In the data rows, the value 500 means zero.
Every row has a hidden score. How much higher is the second row's score than the first row's in each pair? 10 means about the same, 20 much higher and 0 much lower. The score is a weighted sum of the row's numbers plus the product of two more (or one squared), each taken from its middle value.
np.array([605., 509., 460., 511., 471., 401., 462., 582., 532., 407., 582.,
          489.])
np.array([595., 704., 273., 659., 611., 330., 326., 521., 543., 338., 669.,
          504.]) -> 10
np.array([595., 413., 705., 388., 504., 621., 704., 314., 529., 563., 595.,
          637.])
np.array([336., 937., 218., 636., 671., 371., 369., 540., 470., 402., 481.,
          415.]) -> 6
np.array([547., 540., 376., 586., 565., 375., 395., 578., 589., 322., 705.,
          519.])
np.array([492., 409., 524., 285., 548., 715., 692., 282., 459., 546., 576.,
          596.]) -> 10
np.array([586., 446., 427., 591., 443., 512., 448., 632., 454., 463., 573.,
          532.])
np.array([440., 703., 403., 580., 430., 602., 707., 409., 466., 617., 596.,
          668.]) -> 10
np.array([519., 508., 467., 573., 513., 391., 449., 582., 611., 328., 480.,
          353.])
np.array([575., 448., 468., 581., 454., 388., 466., 542., 542., 328., 548.,
          399.]) -> 13
np.array([539., 442., 584., 509., 434., 520., 517., 608., 424., 480., 471.,
          459.])
np.array([498., 414., 489., 616., 511., 394., 353., 499., 671., 343., 402.,
          302.]) -> 9
np.array([503., 402., 514., 410., 437., 524., 497., 589., 425., 446., 556.,
          507.])
np.array([448., 397., 586., 511., 439., 430., 483., 609., 538., 325., 588.,
          431.]) -> 11
np.array([539., 732., 293., 619., 660., 318., 388., 521., 613., 331., 597.,
          447.])
np.array([582., 429., 618., 529., 427., 497., 466., 630., 477., 454., 553.,
          501.]) -> 13
np.array([452., 424., 654., 381., 469., 587., 549., 500., 371., 609., 477.,
          572.])
np.array([499., 583., 463., 480., 446., 553., 656., 443., 404., 609., 384.,
          492.]) -> 9
np.array([536., 424., 496., 418., 448., 545., 516., 514., 387., 547., 467.,
          511.])
np.array([474., 413., 539., 433., 430., 510., 451., 644., 492., 458., 641.,
          578.]) -> 8
np.array([582., 474., 505., 606., 448., 475., 393., 510., 545., 368., 556.,
          443.])
np.array([566., 681., 349., 701., 531., 435., 400., 634., 469., 455., 573.,
          524.]) -> 8
np.array([499., 425., 574., 447., 442., 596., 517., 622., 369., 615., 433.,
          533.])
np.array([577., 508., 625., 383., 513., 640., 660., 240., 567., 590., 738.,
          758.]) -> 4
np.array([627., 465., 625., 415., 474., 721., 639., 305., 502., 541., 647.,
          659.])
np.array([650., 569., 350., 653., 485., 385., 409., 512., 537., 343., 534.,
          404.]) -> 15
np.array([318., 427., 631., 376., 424., 495., 424., 568., 597., 321., 525.,
          378.])
np.array([590., 520., 426., 497., 422., 493., 558., 485., 368., 686., 399.,
          568.]) -> 15
np.array([592., 437., 521., 440., 471., 564., 583., 569., 376., 667., 478.,
          614.])
np.array([359., 418., 576., 489., 454., 383., 383., 504., 665., 312., 496.,
          346.]) -> 9
np.array([503., 554., 427., 591., 445., 481., 521., 637., 417., 567., 474.,
          533.])
np.array([551., 592., 294., 647., 764., 241., 248., 389., 719., 481., 239.,
          274.]) -> 7
np.array([206., 515., 673., 339., 455., 603., 535., 655., 466., 413., 613.,
          526.])
np.array([621., 464., 568., 469., 521., 621., 721., 321., 530., 512., 744.,
          718.]) -> 5
np.array([574., 406., 648., 421., 447., 521., 583., 506., 388., 542., 549.,
          571.])
np.array([534., 389., 558., 389., 452., 568., 577., 566., 367., 660., 422.,
          565.]) -> 9
np.array([606., 547., 411., 655., 532., 332., 387., 547., 601., 321., 560.,
          399.])
np.array([517., 655., 334., 578., 554., 431., 404., 540., 489., 452., 633.,
          564.]) -> 10
np.array([507., 654., 382., 646., 439., 424., 441., 585., 384., 630., 432.,
          546.])
np.array([527., 460., 574., 326., 524., 697., 721., 149., 573., 509., 842.,
          776.]) -> 6
np.array([559., 494., 517., 524., 434., 534., 502., 609., 406., 566., 431.,
          499.])
np.array([478., 403., 603., 333., 505., 586., 679., 406., 368., 667., 417.,
          567.]) -> 15
np.array([520., 496., 523., 473., 431., 503., 530., 598., 413., 491., 494.,
          487.])
np.array([592., 474., 449., 604., 453., 405., 547., 599., 435., 468., 582.,
          538.]) -> 13
np.array([519., 401., 538., 430., 487., 651., 545., 537., 368., 607., 449.,
          546.])
np.array([262., 515., 549., 220., 609., 704., 735., 336., 427., 622., 379.,
          499.]) -> 9
np.array([470., 412., 657., 300., 548., 541., 640., 427., 424., 692., 401.,
          569.])
np.array([460., 512., 527., 492., 457., 584., 632., 434., 428., 668., 511.,
          640.]) -> 9
np.array([591., 483., 464., 651., 419., 452., 368., 621., 556., 337., 548.,
          407.])
np.array([119., 503., 709., 365., 424., 496., 399., 612., 667., 320., 491.,
          353.]) -> 10
np.array([520., 427., 452., 526., 437., 471., 498., 560., 453., 458., 491.,
          461.])
np.array([412., 420., 568., 441., 450., 539., 544., 634., 441., 477., 566.,
          531.]) -> 10
np.array([581., 425., 559., 342., 569., 644., 729., 191., 558., 484., 769.,
          697.])
np.array([504., 420., 448., 525., 432., 435., 426., 590., 459., 469., 617.,
          566.]) -> 17
np.array([475., 618., 399., 615., 460., 538., 563., 643., 392., 598., 434.,
          529.])
np.array([646., 466., 468., 586., 462., 392., 401., 580., 578., 339., 571.,
          433.]) -> 11
np.array([540., 681., 270., 694., 644., 301., 382., 519., 613., 324., 589.,
          431.])
np.array([706., 579., 313., 669., 568., 368., 373., 559., 641., 325., 521.,
          382.]) -> 7
np.array([546., 401., 563., 381., 440., 578., 569., 583., 374., 595., 510.,
          587.])
np.array([530., 408., 635., 346., 521., 615., 646., 454., 402., 654., 380.,
          530.]) -> 10
np.array([444., 397., 631., 546., 438., 415., 338., 462., 641., 330., 396.,
          270.])
np.array([634., 550., 473., 541., 431., 517., 513., 648., 374., 629., 412.,
          546.]) -> 9
np.array([434., 866., 238., 673., 506., 443., 510., 665., 384., 601., 379.,
          485.])
np.array([192., 898., 297., 186., 525., 532., 387., 551., 721., 387., 210.,
          181.]) -> 6
np.array([422., 408., 533., 508., 432., 534., 473., 663., 649., 320., 514.,
          371.])
np.array([524., 461., 548., 509., 445., 576., 648., 447., 415., 645., 422.,
          547.]) -> 15
np.array([634., 449., 327., 689., 730., 248., 304., 285., 697., 653., 189.,
          376.])
np.array([249., 896., 220., 628., 642., 398., 472., 561., 386., 619., 426.,
          532.]) -> 1
np.array([604., 541., 381., 659., 515., 412., 449., 521., 588., 321., 594.,
          432.])
np.array([563., 527., 459., 589., 434., 509., 525., 579., 397., 558., 508.,
          559.]) -> 12
np.array([298., 518., 622., 212., 625., 701., 745., 376., 393., 618., 423.,
          531.])
np.array([611., 494., 402., 629., 490., 444., 436., 535., 507., 418., 557.,
          476.]) -> 9
np.array([504., 406., 558., 371., 467., 666., 672., 468., 382., 661., 395.,
          532.])
np.array([394., 447., 531., 356., 465., 559., 509., 541., 416., 510., 524.,
          528.]) -> 11
np.array([374., 706., 331., 589., 431., 627., 565., 492., 395., 592., 444.,
          528.])
np.array([446., 418., 543., 424., 435., 562., 469., 629., 447., 408., 568.,
          476.]) -> 13
np.array([575., 485., 435., 670., 538., 325., 312., 437., 712., 394., 268.,
          234.])
np.array([515., 416., 559., 509., 425., 585., 495., 504., 400., 453., 559.,
          517.]) -> 17
np.array([556., 419., 594., 357., 481., 579., 565., 441., 398., 661., 446.,
          587.])
np.array([611., 440., 508., 505., 423., 485., 510., 522., 391., 560., 557.,
          596.]) -> 12
np.array([495., 426., 603., 425., 441., 537., 587., 557., 375., 574., 494.,
          550.])
np.array([565., 580., 460., 519., 435., 595., 649., 349., 449., 596., 563.,
          633.]) -> 10
np.array([407., 410., 651., 344., 449., 544., 523., 627., 395., 571., 552.,
          600.])
np.array([609., 456., 576., 364., 544., 640., 727., 295., 509., 612., 636.,
          702.]) -> 5
np.array([552., 418., 505., 593., 479., 356., 366., 485., 659., 317., 467.,
          326.])
np.array([612., 561., 273., 698., 896., 264., 300., 304., 765., 519., 197.,
          275.]) -> 8
np.array([509., 566., 452., 591., 441., 465., 479., 590., 418., 490., 491.,
          479.])
np.array([596., 483., 517., 515., 427., 476., 555., 533., 396., 529., 471.,
          497.]) -> 12
np.array([575., 436., 526., 459., 448., 577., 646., 519., 370., 681., 410.,
          568.])
np.array([593., 560., 397., 631., 440., 548., 450., 559., 390., 570., 427.,
          503.]) -> 7
np.array([515., 427., 478., 669., 604., 271., 313., 325., 758., 543., 197.,
          289.])
np.array([399., 730., 299., 607., 437., 585., 656., 392., 430., 637., 550.,
          655.]) -> 15
np.array([514., 499., 396., 612., 575., 377., 352., 468., 764., 328., 457.,
          337.])
np.array([608., 422., 609., 507., 433., 500., 445., 610., 429., 489., 546.,
          529.]) -> 16
np.array([549., 469., 498., 578., 446., 499., 496., 589., 439., 448., 585.,
          518.])
np.array([658., 450., 531., 481., 442., 498., 600., 477., 374., 621., 469.,
          574.]) -> 12
np.array([410., 409., 559., 497., 443., 470., 409., 508., 633., 320., 484.,
          346.])
np.array([569., 495., 467., 400., 451., 620., 628., 419., 415., 608., 476.,
          559.]) -> 12
np.array([581., 409., 586., 386., 454., 555., 609., 472., 375., 591., 453.,
          542.])
np.array([569., 735., 249., 669., 767., 276., 337., 407., 776., 323., 453.,
          322.]) -> 2
np.array([522., 398., 616., 356., 463., 620., 593., 475., 373., 600., 389.,
          489.])
np.array([614., 447., 636., 413., 483., 680., 625., 438., 405., 648., 485.,
          616.]) -> 7
np.array([462., 467., 527., 407., 521., 604., 633., 253., 521., 547., 761.,
          742.])
np.array([434., 405., 608., 574., 452., 368., 384., 508., 727., 349., 375.,
          273.]) -> 7
np.array([583., 563., 475., 585., 420., 544., 610., 470., 370., 639., 409.,
          539.])
np.array([532., 411., 529., 401., 464., 499., 536., 608., 396., 454., 512.,
          475.]) -> 11
np.array([446., 414., 678., 345., 470., 579., 556., 587., 388., 526., 578.,
          581.])
np.array([349., 425., 693., 333., 454., 548., 566., 540., 390., 522., 587.,
          588.]) -> 11
np.array([578., 471., 504., 505., 449., 525., 469., 541., 395., 492., 448.,
          454.])
np.array([329., 439., 564., 432., 443., 552., 494., 634., 526., 353., 573.,
          436.]) -> 10
np.array([523., 486., 535., 492., 469., 661., 651., 396., 452., 670., 516.,
          650.])
np.array([455., 406., 521., 418., 442., 468., 516., 609., 460., 464., 656.,
          591.]) -> 13
np.array([509., 587., 451., 518., 444., 636., 620., 347., 484., 619., 622.,
          689.])
np.array([562., 394., 577., 410., 462., 585., 588., 597., 375., 591., 469.,
          545.]) -> 12
np.array([524., 452., 428., 589., 410., 514., 495., 638., 453., 488., 553.,
          526.])
np.array([490., 424., 517., 610., 473., 398., 393., 496., 663., 323., 528.,
          384.]) -> 10
np.array([566., 531., 351., 645., 641., 268., 297., 378., 703., 394., 312.,
          272.])
np.array([540., 413., 598., 471., 438., 549., 457., 583., 494., 401., 530.,
          449.]) -> 11
np.array([455., 837., 286., 750., 636., 334., 405., 617., 553., 339., 606.,
          464.])
np.array([567., 433., 607., 345., 541., 669., 608., 421., 395., 691., 451.,
          613.]) -> 14
np.array([674., 603., 247., 655., 974., 239., 211., 236., 651., 739., 264.,
          505.])
np.array([471., 587., 416., 616., 497., 384., 445., 617., 463., 472., 463.,
          448.]) -> 10
np.array([271., 415., 555., 477., 442., 420., 417., 484., 680., 380., 307.,
          257.])
np.array([532., 405., 502., 443., 426., 537., 514., 563., 410., 519., 551.,
          565.]) -> 13
np.array([533., 497., 456., 409., 456., 623., 655., 349., 454., 559., 463.,
          512.])
np.array([494., 455., 564., 451., 456., 627., 614., 433., 393., 671., 382.,
          541.]) -> 10
np.array([421., 563., 391., 631., 453., 496., 501., 565., 458., 433., 597.,
          529.])
np.array([300., 506., 616., 301., 519., 595., 584., 564., 384., 594., 501.,
          567.]) -> 10
np.array([556., 540., 361., 628., 509., 371., 424., 530., 561., 336., 612.,
          457.])
np.array([560., 411., 526., 390., 463., 642., 671., 439., 408., 666., 467.,
          605.]) -> 11
np.array([383., 621., 369., 408., 475., 636., 709., 166., 689., 514., 809.,
          764.])
np.array([490., 409., 593., 278., 588., 667., 615., 288., 480., 600., 616.,
          663.]) -> 12
np.array([490., 699., 291., 687., 523., 416., 478., 619., 474., 466., 511.,
          489.])
np.array([586., 523., 415., 512., 449., 518., 502., 681., 386., 558., 418.,
          478.]) -> 11
np.array([450., 408., 572., 495., 471., 397., 390., 476., 680., 320., 463.,
          336.])
np.array([390., 454., 597., 370., 439., 615., 528., 604., 450., 447., 478.,
          444.]) -> 11
np.array([577., 507., 384., 628., 999., 234., 192., 215., 605., 767., 449.,
          665.])
np.array([220., 464., 652., 447., 434., 455., 363., 578., 664., 356., 347.,
          256.]) -> 1
np.array([583., 444., 556., 411., 441., 533., 602., 538., 376., 568., 476.,
          531.])
np.array([546., 450., 452., 582., 484., 415., 397., 581., 608., 317., 572.,
          410.]) -> 7
np.array([492., 736., 283., 676., 548., 451., 442., 581., 444., 494., 511.,
          505.])
np.array([436., 650., 421., 551., 437., 530., 652., 421., 453., 677., 554.,
          674.]) -> 15
np.array([432., 728., 236., 663., 788., 264., 320., 424., 737., 321., 507.,
          361.])
np.array([531., 422., 613., 434., 429., 552., 494., 559., 402., 536., 541.,
          551.]) -> 14
np.array([679., 466., 623., 379., 479., 678., 620., 318., 493., 558., 642.,
          661.])
np.array([308., 414., 591., 489., 437., 473., 445., 643., 556., 331., 548.,
          403.]) -> 18
np.array([532., 514., 400., 596., 430., 467., 440., 599., 459., 434., 606.,
          533.])
np.array([397., 409., 575., 559., 447., 413., 402., 475., 730., 330., 465.,
          334.]) -> 7
np.array([325., 404., 580., 578., 476., 368., 365., 486., 709., 444., 250.,
          249.])
np.array([584., 418., 577., 499., 437., 519., 481., 542., 403., 492., 512.,
          504.]) -> 15
np.array([533., 437., 423., 459., 433., 541., 561., 501., 369., 610., 363.,
          473.])
np.array([605., 489., 438., 579., 512., 367., 384., 548., 645., 317., 565.,
          406.]) -> 4
np.array([569., 449., 525., 322., 580., 729., 737., 167., 582., 524., 928.,
          854.])
np.array([358., 407., 562., 622., 544., 302., 347., 452., 871., 480., 207.,
          247.]) -> 15
np.array([532., 663., 317., 672., 644., 284., 375., 402., 749., 357., 382.,
          288.])
np.array([536., 682., 367., 577., 441., 500., 475., 626., 378., 543., 442.,
          480.]) -> 11
np.array([591., 477., 592., 453., 455., 555., 594., 505., 390., 727., 391.,
          604.])
np.array([498., 418., 434., 599., 549., 340., 337., 397., 708., 455., 261.,
          273.]) -> 8
np.array([583., 522., 441., 495., 434., 624., 571., 464., 402., 658., 486.,
          618.])
np.array([432., 733., 293., 565., 455., 469., 496., 541., 371., 654., 444.,
          574.]) -> 10
np.array([485., 402., 508., 434., 424., 391., 384., 579., 570., 341., 669.,
          503.])
np.array([284., 446., 561., 535., 458., 436., 414., 461., 616., 364., 339.,
          266.]) -> 10
np.array([625., 602., 366., 594., 436., 477., 447., 613., 389., 540., 533.,
          564.])
np.array([566., 450., 566., 551., 437., 431., 461., 599., 497., 401., 644.,
          530.]) -> 12
np.array([588., 406., 601., 337., 502., 554., 598., 528., 377., 595., 423.,
          510.])
np.array([535., 505., 440., 578., 466., 402., 460., 561., 473., 449., 541.,
          496.]) -> 11
np.array([527., 636., 427., 634., 474., 492., 422., 527., 396., 524., 493.,
          513.])
np.array([299., 520., 602., 176., 664., 776., 719., 197., 559., 540., 713.,
          706.]) -> 7
np.array([544., 409., 626., 373., 462., 560., 622., 416., 391., 642., 525.,
          635.])
np.array([495., 409., 564., 345., 560., 648., 686., 350., 413., 570., 448.,
          517.]) -> 10
np.array([537., 541., 513., 556., 416., 464., 526., 463., 395., 555., 488.,
          529.])
np.array([572., 462., 439., 626., 570., 327., 403., 526., 660., 324., 462.,
          331.]) -> 7
np.array([517., 399., 574., 505., 430., 443., 464., 557., 595., 318., 585.,
          420.])
np.array([261., 426., 642., 557., 522., 333., 332., 314., 725., 558., 174.,
          291.]) -> 9
np.array([559., 628., 272., 692., 723., 301., 337., 420., 754., 365., 410.,
          313.])
np.array([602., 478., 533., 487., 435., 543., 585., 447., 369., 652., 467.,
          594.]) -> 17
np.array([394., 407., 488., 581., 508., 344., 344., 486., 663., 407., 303.,
          267.])
np.array([584., 589., 359., 562., 450., 441., 476., 614., 430., 524., 503.,
          525.]) -> 10
np.array([485., 408., 563., 424., 441., 568., 539., 546., 374., 598., 376.,
          476.])
np.array([594., 431., 503., 444., 437., 556., 588., 551., 369., 622., 408.,
          525.]) -> 10
np.array([530., 407., 532., 456., 427., 525., 481., 600., 482., 393., 497.,
          415.])
np.array([611., 458., 507., 375., 505., 644., 585., 330., 500., 558., 529.,
          570.]) -> 7
np.array([580., 454., 544., 534., 422., 419., 482., 550., 460., 426., 582.,
          509.])
np.array([455., 404., 489., 483., 437., 471., 359., 518., 604., 310., 525.,
          372.]) -> 7
np.array([422., 400., 587., 281., 585., 733., 741., 231., 552., 572., 680.,
          703.])
np.array([652., 680., 366., 573., 437., 606., 636., 509., 395., 632., 497.,
          600.]) -> 12
np.array([459., 754., 262., 670., 465., 483., 469., 641., 391., 610., 447.,
          537.])
np.array([607., 478., 471., 575., 430., 584., 572., 565., 384., 649., 433.,
          568.]) -> 15
np.array([571., 462., 462., 537., 447., 422., 456., 592., 522., 369., 650.,
          507.])
np.array([571., 487., 391., 666., 527., 370., 357., 555., 654., 314., 493.,
          354.]) -> 8
np.array([515., 509., 489., 468., 434., 536., 453., 566., 398., 469., 556.,
          522.])
np.array([538., 623., 297., 621., 521., 361., 357., 607., 529., 389., 604.,
          500.]) -> 8
np.array([461., 406., 608., 394., 453., 546., 503., 655., 411., 466., 455.,
          432.])
np.array([465., 399., 592., 357., 436., 557., 576., 594., 392., 497., 459.,
          470.]) -> 10
np.array([628., 660., 245., 639., 999., 304., 131., 163., 511., 741., 535.,
          719.])
np.array([685., 519., 475., 574., 432., 530., 439., 463., 379., 596., 428.,
          522.]) -> 5
np.array([561., 449., 594., 437., 453., 481., 574., 472., 387., 623., 504.,
          602.])
np.array([527., 439., 463., 566., 454., 455., 403., 520., 628., 335., 636.,
          480.]) -> 5
np.array([675., 410., 517., 479., 431., 604., 494., 571., 390., 558., 403.,
          472.])
np.array([587., 503., 545., 539., 419., 526., 439., 632., 454., 433., 553.,
          480.]) -> 10
np.array([533., 416., 590., 306., 518., 705., 673., 379., 414., 682., 501.,
          634.])
np.array([634., 495., 557., 413., 516., 687., 725., 313., 542., 527., 599.,
          601.]) -> 5
np.array([602., 408., 597., 433., 443., 609., 591., 580., 374., 575., 382.,
          464.])
np.array([606., 437., 565., 444., 446., 572., 563., 530., 385., 622., 384.,
          502.]) -> 10
np.array([308., 411., 654., 388., 446., 550., 496., 523., 458., 454., 580.,
          524.])
np.array([561., 502., 393., 695., 579., 313., 389., 488., 718., 346., 482.,
          363.]) -> 4
np.array([378., 725., 325., 622., 433., 583., 547., 523., 382., 647., 427.,
          558.])
np.array([590., 394., 660., 322., 613., 659., 732., 283., 521., 621., 654.,
          722.]) -> 10
np.array([586., 516., 350., 652., 665., 275., 341., 485., 714., 428., 296.,
          280.])
np.array([532., 397., 579., 286., 544., 691., 688., 261., 513., 546., 531.,
          563.]) -> 10
np.array([601., 472., 417., 666., 750., 225., 327., 316., 776., 568., 191.,
          306.])
np.array([476., 434., 530., 536., 435., 427., 393., 718., 496., 457., 586.,
          538.]) -> 13
np.array([407., 463., 645., 235., 617., 642., 675., 278., 472., 652., 475.,
          612.])
np.array([617., 576., 472., 492., 441., 537., 630., 476., 390., 611., 497.,
          582.]) -> 11
np.array([537., 402., 604., 407., 474., 619., 621., 447., 392., 662., 376.,
          536.])
np.array([580., 475., 430., 614., 446., 462., 477., 561., 481., 394., 597.,
          500.]) -> 10
np.array([548., 638., 341., 669., 540., 410., 367., 557., 561., 333., 597.,
          435.])
np.array([34., 643., 534., 202., 565., 583., 576., 587., 431., 418., 587.,
          504.]) -> 13
np.array([419., 410., 621., 490., 438., 502., 438., 575., 512., 397., 643.,
          534.])
np.array([383., 410., 602., 342., 433., 487., 461., 573., 445., 406., 616.,
          519.]) -> 10
np.array([502., 417., 617., 496., 420., 523., 503., 610., 448., 443., 577.,
          516.])
np.array([555., 646., 282., 687., 564., 396., 367., 563., 588., 353., 601.,
          468.]) -> 6
np.array([515., 581., 454., 492., 419., 539., 573., 545., 364., 598., 438.,
          537.])
np.array([645., 480., 476., 556., 444., 414., 369., 528., 533., 343., 569.,
          427.]) -> 8
np.array([525., 398., 596., 384., 485., 598., 638., 500., 371., 599., 427.,
          523.])
np.array([551., 452., 570., 469., 414., 579., 553., 657., 399., 524., 448.,
          480.]) -> 7
np.array([568., 426., 522., 585., 481., 466., 399., 492., 560., 337., 581.,
          439.])
np.array([18., 776., 380., 143., 804., 743., 724., 263., 440., 603., 440.,
          534.]) -> 8
np.array([611., 427., 574., 504., 454., 526., 556., 531., 387., 521., 560.,
          567.])
np.array([645., 432., 554., 476., 430., 592., 518., 627., 390., 557., 510.,
          549.]) -> 6
np.array([482., 514., 329., 707., 576., 356., 380., 498., 642., 319., 462.,
          333.])
np.array([134., 574., 623., 253., 587., 633., 577., 521., 381., 512., 532.,
          533.]) -> 14
np.array([590., 442., 546., 474., 445., 630., 500., 556., 365., 623., 364.,
          491.])
np.array([546., 478., 487., 599., 471., 390., 413., 516., 504., 366., 557.,
          447.]) -> 13
np.array([479., 405., 587., 446., 439., 530., 488., 561., 471., 428., 629.,
          547.])
np.array([552., 538., 394., 660., 598., 282., 360., 417., 748., 378., 325.,
          266.]) -> 5
np.array([458., 401., 667., 419., 474., 524., 590., 531., 378., 545., 530.,
          555.])
np.array([446., 409., 576., 475., 433., 512., 486., 526., 480., 381., 621.,
          504.]) -> 9
np.array([406., 433., 619., 305., 565., 609., 607., 493., 380., 654., 486.,
          606.])
np.array([648., 425., 552., 463., 428., 515., 539., 597., 382., 642., 417.,
          546.]) -> 8
